In the rows, zero is written as 128.
The rows below come in pairs that one turn or mirror swaps. Which row does each named row swap with?
The rows were stretched afterwards, more along some directions than others.
lefom: [120 166 173 139 121 116  81 131  96 150 136 104 113 149 127 127 157 121
 168 123 138 109]
vapo: [112 163 167 141 114 127  86 129 100 151 127 109 118 147 126 127 157 119
 161 125 125 105]
dege: [104 157 168 142 108 139  91 118 112 163 124 118 128 141 125 125 167 131
 148 130 116 110]
kuvab: [120 135 153 157 121 137 106 101 122 163 129 121 132 146 153 139 161 127
 173 135 120 111]
misos: [126 153 128 142 125 151 104 120 113 135 163 112 127 144 126 138 153 141
 139 119 133 112]
Gavil: [108 108 143 129 126 108 130 133 128 128  92 163 102 150 165 123 124 134
 143 139 109 120]
Buvag: [124 113 130 166 135 140  99 100 132 163 131 158 117 127 131 116  98 145
 139 118 137 129]
Letig: [100 151 122 156 105 163 113 109 115 150 104 161 145 119 126 150 114 133
 115 111 124 108]
Depo: [138 164 178 140 129  93 106 132  97 145 138 135  99 143 134 123 134 112
 168 131 150 133]
Nago: [126 151 131 125 122 115 131 122 123 125 132 119 109 132 142 151 175 143
 124 138 125 125]
kig: [100 146 119 150 104 164 115 112 120 143 102 163 142 122 126 143 106 138
 110 115 126 116]
reti: [121 154 142 141 109 137 133 122 119 126 117 185 121 127 126 126 102 134
 116 123 134 144]
Gobuv: [125 147 136 140 122 121 109 130 109 128 160 121 113 137 117 115 132 145
 119 133 140 149]
nosi: [108 145 147 142 111 112 121 115 123 169 118 148  95 102 134 140 129 127
 136 120 126 124]
pivek: [109 163 136 172 132 146 114  94  98 161 140 130 138 133 137 158 128 126
 132 123 138 114]
Letep: [111 146 160 170 100 147 117  93 118 186 137 177 128 113 125 116 116 146
 116 133 128 149]
Gapa: [104 160 122 166 127 150 111  94 100 164 132 129 142 126 137 163 124 137
 125 120 129 105]
Lokik: [111 133 151 146 106 102 112 129 121 150 144 143 106 135 131 105 120 152
 124 147 124 163]
Nunu: [120 145 135 141 117 118 113 136 117 127 150 131 109 136 122 116 130 144
 117 140 129 156]
Fole: [109 129 164 148 108 130 113 111 124 163 126 137 114 143 162 127 168 140
 161 146 114 125]
suna: [107 133 140 151 110 111 115 116 120 158 109 125 111 108 138 147 128 112
 146 134 123 138]
suv: [138 157 157 140 119 114 129 123 113 130 144 166 108 133 134 129 118 127
 139 129 144 150]
Zozu: [122 148 152 140 120 137 106 118 114 151 139 139 119 146 149 147 150 131
 174 111 121  88]
zini: [108 137 159 142 101 112 118 124 123 154 136 157  98 131 140 109 127 152
 125 151 120 163]
vova: [107 158 172 143 107 135  85 120 111 157 129 113 129 148 123 116 160 132
 148 132 120 113]
Num: [124 131 146 169 121 130 118  95 124 177 139 169 123 123 135 118 104 143
 140 131 135 145]
Ped: [119 158 151 134 120 141 117  97 104 165 120 150 107 123 118 122 128 142
 124 108 141  99]
mesor: [125 137 130 148 159 119 129 115 111 130 122 144 123 141 142 123 143 131
 144 135 138 109]
Rodod: [118 120 141 154 135 125 141 102 110 148 140 135 114 137 149 131 137 115
 142 139 115 130]
gopiv: [110 124 163 149 116 125 117 110 130 159 124 140 116 145 166 124 159 139
 159 150 108 126]
fika: [123 133 139 159 119 132 101 105 113 147 118 101 132 137 142 143 154 110
 171 128 136 118]
nolo: [108 147 151 175 103 146 117  93 125 188 137 172 135 111 130 123 115 145
 123 132 122 141]
moza: [118 140 131 118 125 155 129 115 136 114 125 118 115 127 124 130 174 132
 108 131 118 118]
vuvag: [124 158 135 140 126 145 102 122 111 135 161 111 126 148 133 142 157 140
 149 119 129 106]
vog: [115 173 146 167 133 150  98 111 124 160 147 150 131 121 130 150 152 122
 158 120 141 119]
Gugat: [126 153 130 124 122 116 130 126 124 128 137 121 105 126 146 151 169 147
 127 136 131 123]
ruv: [124 139 134 158 161 126 124 114 117 135 137 145 121 145 144 128 148 131
 151 131 143 111]
nul: [112 118 118 137 135 170 113 108 139 133 119 131 125 122 116 116 141 136
 119 122 122 110]
Leg: [108 105 136 131 127 113 129 131 123 129  86 164 107 147 162 125 115 133
 144 134 113 113]
lugib: [104 139 115 151 103 163 121 111 123 143 107 169 142 120 126 141 109 138
 109 117 118 117]
vipu: [106 129 143 136 113 128 117 129 121 140 109 150 114 151 166 151 140 134
 164 121 102  94]
gusa: [109 113 145 131 119 114 122 129 121 135  86 170 104 145 163 128 116 130
 153 133 113 113]
Goko: [125 161 155 131 123 143 119 101 104 161 122 144 110 122 119 125 135 137
 121 112 138  96]
gumo: [110 106 134 129 128 116 130 129 123 122  92 166 102 147 162 122 117 137
 139 136 117 120]
Letem: [104 157 163 150 101 146 104 113 115 168 127 127 134 134 124 125 167 132
 136 135 106 114]
Reme: [ 98 151 123 153 100 164 115 109 118 150 108 162 141 120 125 141 111 138
 110 114 125 118]
Mal: [139 166 174 142 130  94 112 130  98 143 143 141 102 141 132 122 128 116
 160 130 148 138]
Luvi: [111 132 146 139 106 111 123 122 117 147 139 145 104 129 129 106 122 150
 114 146 127 167]

Swapped with moza: nosi
Swapped with Ped: Nago
Swapped with Leg: kig

The rows below come in pairs that one turn or mirror swaps. Which row does each named row swap with?
The rows were stretched afterwards, more along some directions than others.
zuza: [151 136  90 113 152 119 114 145 141 111 170 144 134 129 127 115 162 132
 135  99]
Sereg: [173 123 127  97 139 158 130 140 131 116 152 141 139 144 163  82 145 117
 123 143]
Bigu: [150 118 100 120 119 140 127 130 147 112 122 143 146 138 139 114 159 137
 128 147]
Nonop: [162 122  95 118 132 163 123 123 141 106 138 142 136 156 133 100 145 134
 126 154]
suno: [158 128  91 123 129 153 129 146 154 109 145 162 125 122 153 127 164 126
 129 122]
gegov: [151 126 113 123 141 154 106 110 106 113 144 129 123 138 165 114 138 138
 122 116]
Dem: [127 124 122 132 128 127 122 133 125 103 110 155 125 134 119 136 145 146
 155 131]
kagep: [156 127  90 117 156 139 107 133 131 114 171 142 131 138 130 108 149 137
 135  96]
maten: [156 133 105 111 159 131 107 135 122 119 175 126 127 142 125  96 146 131
 134 113]
vudu: [165 108  77 120 135 165 113 128 150  94 155 146 138 143 148 109 167 140
 138 138]
beva: [134 134  98 132 123 153 123 113 146 137 129 141 142 133 127 119 130 139
 116 131]
Roned: [146 146  98 109 151 115 111 143 139 109 173 145 124 135 109 112 151 136
 133 113]
vefo: [146 112 104 119 125 160 131 108 145 136 121 150 139 133 164 129 148 128
 108 134]
rudu: [144 134 114 117 142 110 111 140 124 116 152 136 134 139 122 113 147 134
 130 112]
Nili: [132 123 122 122 145 125 112 135 134  91 127 155 134 144 127 131 138 140
 136 142]
Rese: [171 116 129 101 141 162 130 139 125 114 153 143 134 142 166  84 145 122
 132 138]
duzak: [135 135  90 131 124 156 118 115 150 136 130 153 141 133 130 122 138 138
 127 128]
fesa: [148 125 104 133 133 148 112 121 125 111 159 139 122 158 139 121 134 130
 134 128]
kebeb: [141 130  92 132 126 157 130 122 148 131 142 143 138 136 123 117 130 148
 112 131]
suf: [169 120 123  98 148 154 130 139 127 117 151 141 139 146 158  91 141 124
 124 139]
fatu: [142 116 107 116 134 157 138 123 143 136 134 147 135 137 153 130 138 125
 113 125]
Renu: [167 120 126 103 146 153 131 133 124 129 148 138 134 140 164  94 146 119
 133 133]
Pudid: [146 129 105 139 125 144 105 114 128 110 150 139 134 154 143 128 141 135
 127 131]
kupi: [157 127 109 140 128 154 106 113 118 108 154 143 135 158 143 122 142 146
 131 132]
bip: [126 124 121 128 133 123 126 134 120 101 113 157 120 136 123 136 147 145
 165 124]
tof: [149 123 100 137 134 141 103 121 133  97 158 145 132 159 135 124 138 147
 135 136]
palu: [129 121 122 109 141 115 136 136 135 114 119 153 140 145 142 125 151 138
 149 121]
zako: [151 120 108 131 131 166 114 104 109 110 130 136 131 138 176 124 150 142
 127 117]
bupi: [151 125 112 129 131 167 112 111 109 112 132 141 125 139 164 129 145 139
 139 122]
Notez: [120 127 119 136 134 124 120 130 123 101 109 157 128 134 121 141 141 150
 157 122]
Fev: [140 122 105 134 142 162 103  97 104 124 128 137 127 148 167 126 138 130
 127 113]
bemaz: [160 129  96 114 125 149 136 148 153 107 141 163 122 119 146 127 163 126
 132 126]
Silab: [132 117 104 113 135 145 127 108 133 140 128 140 127 127 159 130 153 122
 131 121]
sumud: [168 122 131  95 135 153 130 139 125 123 147 141 136 138 161  84 143 115
 126 137]
Velut: [161 126 101 116 122 154 139 149 155 112 141 170 124 119 156 123 165 122
 133 117]
zomu: [160 133 100 112 122 149 137 152 159 110 145 166 123 117 145 118 162 119
 127 126]
bepe: [159 126  97 113 116 153 135 149 160 111 140 166 127 121 151 120 161 117
 122 128]
vubig: [161 122  76 123 131 155 118 129 158 109 145 149 138 139 144 118 171 131
 129 135]
vivov: [136 134  89 136 127 148 119 118 150 126 131 151 136 136 122 125 131 152
 129 124]
tumu: [164 110  96 120 135 159 122 126 136 104 141 140 143 146 141 101 157 133
 136 150]
dul: [134 125 124 107 138 113 134 136 136 116 122 145 140 145 151 125 152 135
 142 118]
Fim: [141 112 115 121 134 154 130 109 129 138 130 143 138 133 157 124 142 131
 114 124]
Nudib: [128 119 125 111 135 113 138 131 136 115 113 148 139 144 148 132 150 136
 152 125]
ros: [136 132 120 101 132 118 143 131 143 116 107 146 126 125 154 130 154 131
 150 120]

Swapped with kupi: kebeb
Swapped with suno: Renu
Swapped with sumud: bepe
Swapped with beva: Pudid

